In the data rows, 500 means zero.
Some points, one per row:
[622 618 497 539 642 397 493 385 620 314 318 398 718 284 585 374 407 608
 412 290 308 503 423 397]
[663 511 113 334 668 413 484 560 469 639 521 598 602 574 286 426 599 505
 671 679 617 478 166 372]
[203 916 685 646 647 553 392 469 494 673 480 767 170 300 864 440 408 570
 265 803 496 470 321 524]
[556 488 141 338 595 369 513 452 515 320 475 692 497 536 470 184 582 520
 508 530 400 515 479 425]
[665 352 299 528 264 378 572 668 376 627 407 328 409 666 340 549 362 314
 733 437 197 860 640 319]
[424 446 426 419 388 581 343 403 420 361 365 565 578 180 465 348 519 359
 349 468 428 525 642 342]
[559 123 503 544 481 369 571 302 449 591 521 417 614 665 280 400 174 309
 790 232 518 715 487 668]
[407 615 442 499 442 330 495 599 269 320 389 707 250 492 577 308 528 537
 832 515 412 578 588 583]
[250 827 362 495 362 431 625 298 394 243 426 658 507 491 559 593 634 407
 405 643 450 542 262 498]
[346 552 352 500 829 466 442 281 405 379 371 723 491 364 492 536 347 332
 468 716 522 461 472 320]
[661 581 479 619 389 499 655 794 311 428 633 467 640 647 395 436 524 494
 629 456 462 560 335 680]
[374 943 859 527 441 804 424 554 673 426 427 792 160 304 856 447 651 655
 222 591 523 401 682 533]
[663 369 670 514 388 398 634 541 475 722 298 400 429 580 409 333 482 540
 724 485 398 625 531 671]
[500 498 496 370 534 591 595 724 498 444 460 509 609 523 425 531 552 398
 606 501 613 600 452 635]
[639 513 606 773 418 504 440 450 403 343 626 282 356 437 551 589 486 548
 550 448 557 322 305 471]
[599 352 296 265 380 423 305 467 415 448 373 479 715 619 439 466 425 408
 407 189 453 437 621 499]
[449 443 413 483 615 461 395 539 370 552 448 356 312 355 518 428 285 241
 692 507 216 897 468 298]
[515 415 616 748 455 469 591 419 573 301 468 311 362 258 583 566 449 320
 632 330 271 428 418 438]
[510 656 569 384 517 510 753 730 633 488 677 506 657 566 414 529 504 479
 543 547 553 460 415 616]
[457 634 491 122 451 424 440 478 499 243 605 704 828 217 491 296 633 737
 187 426 626 432 535 731]
[573 586 486 433 553 643 752 581 330 394 698 745 370 639 253 345 337 525
 667 486 739 480 533 840]
[610 544 336 484 530 526 490 534 625 453 523 454 782 663 346 437 397 429
 599 266 265 702 610 448]
Here are 24 more points, each followed by its number:
[896 250 495 442 633 464 376 315 480 614 563 347 441 524 379 296 375 338
 930 257 354 608 674 418] 0
[603 707 739 831 395 475 684 536 298 829 299 669 195 297 697 521 502 542
 504 881 528 636 510 272] 1
[252 881 570 650 578 350 227 624 520 535 355 801 328 433 776 672 571 692
 263 705 502 308 619 443] 2
[440 829 671 617 545 676 393 701 751 596 609 570 181 007 695 658 558 621
 159 700 416 355 618 476] 3
[480 428 751 488 707 450 580 363 473 498 636 272 357 585 589 391 469 659
 534 479 459 563 348 369] 4
[418 669 531 641 484 587 445 480 414 737 376 766 123 280 649 699 550 384
 279 879 596 531 447 373] 5
[382 551 560 549 528 539 320 405 514 558 550 223 626 715 399 764 400 469
 589 316 478 435 567 396] 6
[525 267 688 504 290 466 535 554 269 643 479 466 468 740 438 766 401 670
 652 561 472 337 791 586] 7
[807 223 618 619 229 462 626 497 275 667 359 435 644 467 445 597 492 655
 544 298 296 594 592 520] 8
[541 363 529 441 687 540 401 475 457 636 436 340 552 720 518 642 614 556
 519 448 434 472 574 302] 9
[188 919 495 583 520 799 523 678 584 462 339 703 252 193 704 591 694 540
 362 777 610 303 273 336] 10
[862 287 444 434 406 630 659 472 502 443 448 648 699 556 476 264 638 469
 628 430 311 297 633 332] 11
[347 487 335 293 486 452 324 138 779 293 323 191 776 269 510 484 553 368
 451 333 419 446 574 317] 12
[751 512 424 347 467 489 477 586 642 665 146 675 514 356 388 338 614 653
 347 544 564 480 649 260] 13
[755 575 493 332 526 697 744 440 380 420 472 380 595 435 310 517 428 285
 567 337 530 580 524 724] 14
[517 245 532 415 404 434 577 696 480 494 468 409 406 788 246 690 414 493
 699 618 715 585 628 433] 15
[457 598 487 322 392 521 443 506 504 675 418 635 513 423 731 549 711 541
 350 559 577 529 374 638] 16
[495 634 471 371 760 430 467 437 290 486 565 635 601 450 558 309 674 674
 326 733 562 630 604 494] 17
[288 542 362 406 735 471 188 752 592 383 350 580 513 639 369 728 565 487
 354 582 818 215 536 352] 18
[711 273 137 239 635 313 532 460 285 538 584 253 863 642 148 539 315 410
 897 259 643 579 497 777] 19
[446 629 630 626 499 517 690 588 502 535 643 687 417 560 598 672 445 516
 637 581 571 486 447 427] 20
[451 523 365 572 554 551 388 529 496 553 615 447 470 292 840 499 450 665
 261 462 456 492 473 548] 21
[526 518 570 563 412 613 581 611 418 681 315 344 128 623 463 524 343 580
 760 678 411 478 637 513] 22
[507 434 548 444 372 368 636 304 452 449 601 668 432 452 661 687 265 539
 715 485 510 713 609 929] 23
Which of these numbered points is nearest to each point below, looking only along the 6 directions in which the first points spread most? Its number follows each.
[582 785 811 821 397 615 481 589 546 908 352 589 270 192 638 433 861 762
 254 732 585 363 299 546] > 3
[636 285 083 347 548 268 416 228 562 597 706 333 924 778 252 627 172 377
 613 350 608 688 345 617] > 19
[423 139 554 442 404 672 649 571 384 412 288 186 568 557 375 476 576 542
 679 385 404 727 571 677] > 8
[656 272 340 479 441 336 551 443 548 500 550 402 500 705 354 371 385 340
 761 070 177 863 649 561] > 0
[335 409 239 604 498 732 193 307 254 105 399 460 140 785 652 691 119 466
 875 319 290 780 616 633] > 0
[567 076 423 523 460 286 521 436 519 534 585 120 816 675 601 474 411 591
 661 054 235 613 443 372] > 8
[323 893 713 771 629 477 470 775 452 700 361 913 213 421 580 684 609 714
 221 971 624 376 321 487] > 10
[635 418 430 656 296 547 531 428 659 669 389 472 555 553 410 523 419 460
 555 370 428 387 368 565] > 6
[578 273 314 283 617 325 389 652 610 664 626 545 791 776 451 549 723 558
 424 322 465 507 708 458] > 11
[367 414 533 613 589 727 291 352 454 293 588 516 377 639 666 468 354 523
 592 272 275 410 430 418] > 4
[480 799 676 929 535 549 612 539 480 231 492 768 260 340 659 400 645 624
 567 741 407 411 452 501] > 5
[334 287 651 804 510 497 353 460 299 547 453 237 278 403 706 816 329 476
 664 519 496 546 581 197] > 4
[513 471 522 663 573 557 548 584 462 692 483 622 209 544 390 494 392 814
 874 456 332 813 679 575] > 22
[610 196 315 114 572 344 802 705 476 534 692 440 711 862 192 116 474 385
 780 115 475 951 468 829] > 19
[575 364 693 390 241 576 716 715 575 550 556 369 549 495 494 430 535 570
 549 362 505 479 481 620] > 7
[520 604 833 416 407 710 422 482 435 527 458 414 431 705 423 405 656 490
 465 471 837 498 503 680] > 23
[498 460 283 206 493 208 376 387 852 237 654 336 760 296 544 451 803 558
 324 296 328 466 672 224] > 12
[545 666 686 673 503 545 414 367 426 232 531 853 395 210 594 622 610 640
 415 518 357 553 401 055] > 21
[244 541 706 649 351 484 455 536 499 613 367 747 405 273 793 576 662 642
 211 951 611 476 469 427] > 2
[685 306 305 635 665 358 591 612 369 576 421 237 542 878 189 569 334 336
 799 373 237 684 540 313] > 0
[757 297 333 610 573 369 606 666 556 618 425 521 519 888 435 510 494 261
 757 358 558 379 464 685] > 15
[518 179 542 201 596 524 606 559 545 738 570 315 381 673 450 510 541 336
 785 496 782 535 365 521] > 15
[629 162 355 365 543 274 369 388 530 597 742 202 991 819 324 545 368 425
 568 112 609 510 501 553] > 19
[546 614 821 588 513 476 679 798 498 593 536 498 421 588 339 395 646 466
 726 748 346 423 350 828] > 20
[379 379 699 527 408 608 381 361 397 218 314 681 024 399 893 302 575 561
 657 407 371 774 498 622] > 23
[573 380 634 022 472 444 622 512 704 480 504 324 693 396 427 369 671 359
 192 218 271 453 472 625] > 11
[574 421 543 458 355 375 412 544 591 619 518 476 631 850 166 435 444 571
 465 406 726 530 509 695] > 14
[618 691 422 472 524 248 518 506 466 577 415 540 429 655 614 507 509 374
 473 396 531 613 561 502] > 9
[555 400 520 346 266 321 547 457 575 242 500 245 875 866 252 404 377 390
 872 157 246 477 453 537] > 8
[783 162 466 361 491 437 543 587 557 511 507 270 876 809 029 217 635 268
 708 320 367 513 662 643] > 19
[663 617 363 559 283 553 694 472 473 458 691 633 492 410 304 350 662 658
 456 564 605 482 603 626] > 16
[577 234 426 459 543 461 393 655 513 358 407 509 619 857 222 327 770 419
 934 523 435 376 511 403] > 15
[514 696 751 857 307 586 505 407 591 508 445 686 229 282 528 404 679 541
 360 917 381 256 403 248] > 3
[663 405 295 348 400 252 698 669 484 344 667 381 593 848 178 514 366 193
 815 192 675 699 689 589] > 19
[214 637 838 562 699 609 698 438 532 641 465 659 263 211 963 837 704 641
 144 847 881 317 193 504] > 10
[483 425 588 459 651 447 073 430 672 372 414 428 684 528 654 586 596 619
 351 298 211 446 767 557] > 12
[424 391 040 452 326 327 406 678 583 372 533 359 887 673 375 490 456 267
 663 257 602 661 567 336] > 11
[397 395 392 591 461 395 422 404 728 609 500 481 604 495 486 443 468 457
 626 477 350 527 556 543] > 9
[591 468 331 579 475 206 207 805 695 520 594 476 843 642 325 476 669 420
 438 328 312 538 588 406] > 11
